(in the rows, 128 means zero)
M: rows in several groups, each row roughly a mix of its group's directions
M (91 x 14)
[[168 156 140 179 147 148 164 136 131 124  94 164 165 116]
 [126  92 194 141 125  98 118 159 146  89 125 158 109 144]
 [173 137 136 138 128 150 111 168 144  93  93 184 152 140]
 [107  93 112 158 141 124 160  57 137 122 145  94 107 116]
 [148 160  89  87 106 118  93 152  89 150 138 135 162 156]
 [152  85 172 143 162 112 125 127 162  98 163 168 113 129]
 [140 180  88  82  99 143  83 149 132 156 130 111 134 129]
 [156 191 125  87 146  83 119 151 113 159 124 141 111 140]
 [107 124  82  97 112 141 122 156  66 162 122 129 162 136]
 [ 98  88 159 172 108  99 142 107 143  76 121 113 103 132]
 [125 131  87 129 129 143 151 156  73 103  90 158 172 137]
 [106  63 162 118 104 115  93 140 134  93 163 135 124 151]
 [136  97 128 120 109 125  98 178 102  90 140 171 167 153]
 [173 183 120  72 152 139  98 134 156 122 136 144 121 139]
 [ 82  93 133 115  77 120  91 128 143 117 116  91  88 139]
 [149 185 164 144 159 123 159 117 167  90 111 127 110 111]
 [170 185 131 129 128 153 114  97 174 161 149 106 137 115]
 [102 126  77 119 104 131 136 126  70 179 121 104 154 129]
 [124  82 132 154 151 145 163  89  99 166 162 126 165 126]
 [ 86 104 176 169 105 107 132 131 156  98 150  99 106 107]
 [153  76 130 141 138  94 136 119  88 113 131 175 151 170]
 [ 90 124  83 168 120  92 154 154  96 149 116 121 112  90]
 [143 152 119 156 143 140 152  97 174  99  75 124  87 114]
 [124 107 106 128 166 161 172 139  79 119 107 163 167 127]
 [135 193 135 109  94  94  90 158 141  94 144 114 131 137]
 [158 193 139  80 155 112 128 115 144 149 110 123  93 141]
 [120 134 115 110 143 130 133  60 166 126 137  85  79 123]
 [140  83 146 122 121  85 125 110  94 101 115 156 128 188]
 [145 209 138  93 125 126 107 155 138 135 160 115 146 119]
 [124 104 137  95  99 139  83 161 103 135 173 135 174 152]
 [107 108 125 123 137 128 137  73 166 105 114  95  66 125]
 [122 127 145 136 178 128 174 116 141  59 114 146 106 116]
 [178 175 167 124 145 126 122 107 154 150 178 127 151 132]
 [147 136 142 140  92 126  93 127 162 199 105 110  98 127]
 [114 170 130 188 124 121 164 129 137 100 147 104 151  84]
 [ 95 102  95  82 100 168  97 114 114 139 155  93 145 139]
 [179 148 108 143 180 147 139 127 156 113 151 170 141  99]
 [138 132  99  74 126 105  88  99 125 137 186 110 119 150]
 [115 112 163 160 151 109 158  84 167 108 132 109  80 114]
 [117  61 124 167 127 138 111 138 168 116 160 142 109  93]
 [101  96 130 154 130  98 146 117 140  69  92 130  78 129]
 [156 137 172 122 105 114  74 140 174 134 176 128 127 137]
 [120 112  77 154 122 137 155 127  97  97  62 144 133 133]
 [ 91 115  84 131  76 139  93 129 153 111 115  89 100 113]
 [181 139 144 112 160 105 122 141 110 127 165 178 163 153]
 [109 103 118  78 123 135 101 179  82 152 149 146 153 139]
 [132 151 131  54 123 140  88 116 129 153 164 102 131 153]
 [145 201 169 132 125 114 131 144 155 166 105 113 109 117]
 [ 98 126  67 112  72 138  98 130 114 137 100  95 120 135]
 [158 125 158 157 138  61 121 131 137 119 184 153 128 131]
 [136 117  78 155 139 138 172 101  84 138  84 141 152 136]
 [119 154 140 119 104  91  97 110 172 102 159  88  86 126]
 [170 133 145 153 158 105 128 134 156  82 176 168 142 120]
 [139 119 181 115 118 114  92 146 140 162 194 129 146 135]
 [124  98 145 174 137 109 151  94 162  80 103 128  87 123]
 [154  96 172 157 182 124 163 122 134 129 148 172 137 120]
 [135 168 199  86 139 142 121 130 161 143 120 110 106 138]
 [158 161 181 164 140 161 148 120 154 146 147 125 169 110]
 [101  85  92 175 127 158 151 131 115 167 123 125 140  86]
 [ 97 150 130 114 116 153 130 106 167 112  85  82  79 116]
 [148 106 141 104 116  95  88 169 104 110 153 170 150 164]
 [ 89  91 177 101 106 115  94 141 141 125 172 104 110 138]
 [133 140 156 137 122 112  97 171 154 126 201 133 144  99]
 [162 136 181 124 114 121  80 147 185 129 153 141 113 134]
 [135 119  89  82 107 158  92 146  92 131 136 142 174 157]
 [ 86 124  98 139 127 116 170 103  78 168 109  92 123 118]
 [145  72 178 152 140 131 122 152 152 111 111 178 116 136]
 [120 105  54 167 118 103 136 126  92 134 152 132 147 107]
 [141 129 144 160 171 129 194  92 107 117  92 143 137 133]
 [181 152 178 144 135 148 117 158 153 147 120 167 158 131]
 [106 128  83 158  96 103 138  91 131 100  90  93  93 128]
 [166 155 180  86 159 110 113 144 129 139 162 156 140 152]
 [139 188 109 147 145 135 168 112 137  86  78 124 121 115]
 [ 85  90 127 139 105 152 110 127 172 124 120  96  80  98]
 [ 98 105 146  70 103 111  81 156 114 135 163 116 119 151]
 [ 78 130 156 142 113 153 133 138 159 153 131  79 102  83]
 [ 71  91 130 133  96 153 122 133 135 165 110  85 100 106]
 [ 94 136 154 121 109 130 116 138 127 175 189  83 141 104]
 [106 132  99 175 134 118 159  90 138 150 152  88 111  83]
 [127 157 154 118 115 116  91 145 185  88 170 114 105 110]
 [161 191 166  99 150 163 135 113 156 151 109 119 132 134]
 [145 208 104 104 107 131 104 141 150 138  99 108 112 121]
 [152 157 104 139 149  96 150 155 107 119  66 170 110 132]
 [131 139 183 122 126 159 117 100 165 146 181  92 145 122]
 [112 112  99 167 142 115 164  96 144 105  86 120  77 108]
 [108 143  77 133 123 169 151 102 128 140  70  98 113 108]
 [ 71 109 148  92 112 133 121 159 123 126  84 107  81 131]
 [133 139  91 118 124 163 126 109 119 212 114 105 133 117]
 [137 177  93  65 141 105 115 119 118 154 115 114  91 142]
 [ 87 147 112  96  74 134  95 141 123 148 113  76 113 131]
 [134 125 170 153 155 108 152 119 155  53 139 145 116 126]]

which group is each row in? (one row of each group first)
[101 145  75 139 136 118 153  93 127 157 128  84  94  93]
(123)
[168 124 111  77 162 143 125 106 117 138  88 162 116 169]
(51)
[161 167 187 143 165 129 150 121 170 103 145 140 129 116]
(49)

[124 108 127 151 132 171 140  61 167 118 152  92 132 114]
(123)
[104 129 105 145 156 133 190 124  87 108  74 136 128 119]
(49)
[142 153  97  92 147 175 130 134  99 170 146 131 177 123]
(49)
[172 173 149 104 122 142  87 170 166 112 126 157 136 134]
(49)
[133 144 146  95 123 204 126 141 128 132  81 131 161 143]
(123)
[152 116 101  77 116 142  83 123 110 121 162 143 165 168]
(123)
[ 91  69  97 150  82 126 100 124 142 108 118 110  99 124]
(51)
[112 177 133 119 119 153 107 149 180 128 152  93 110  82]
(51)
[189 170 159 130 153 145 139 131 141 119 103 168 156 148]
(123)
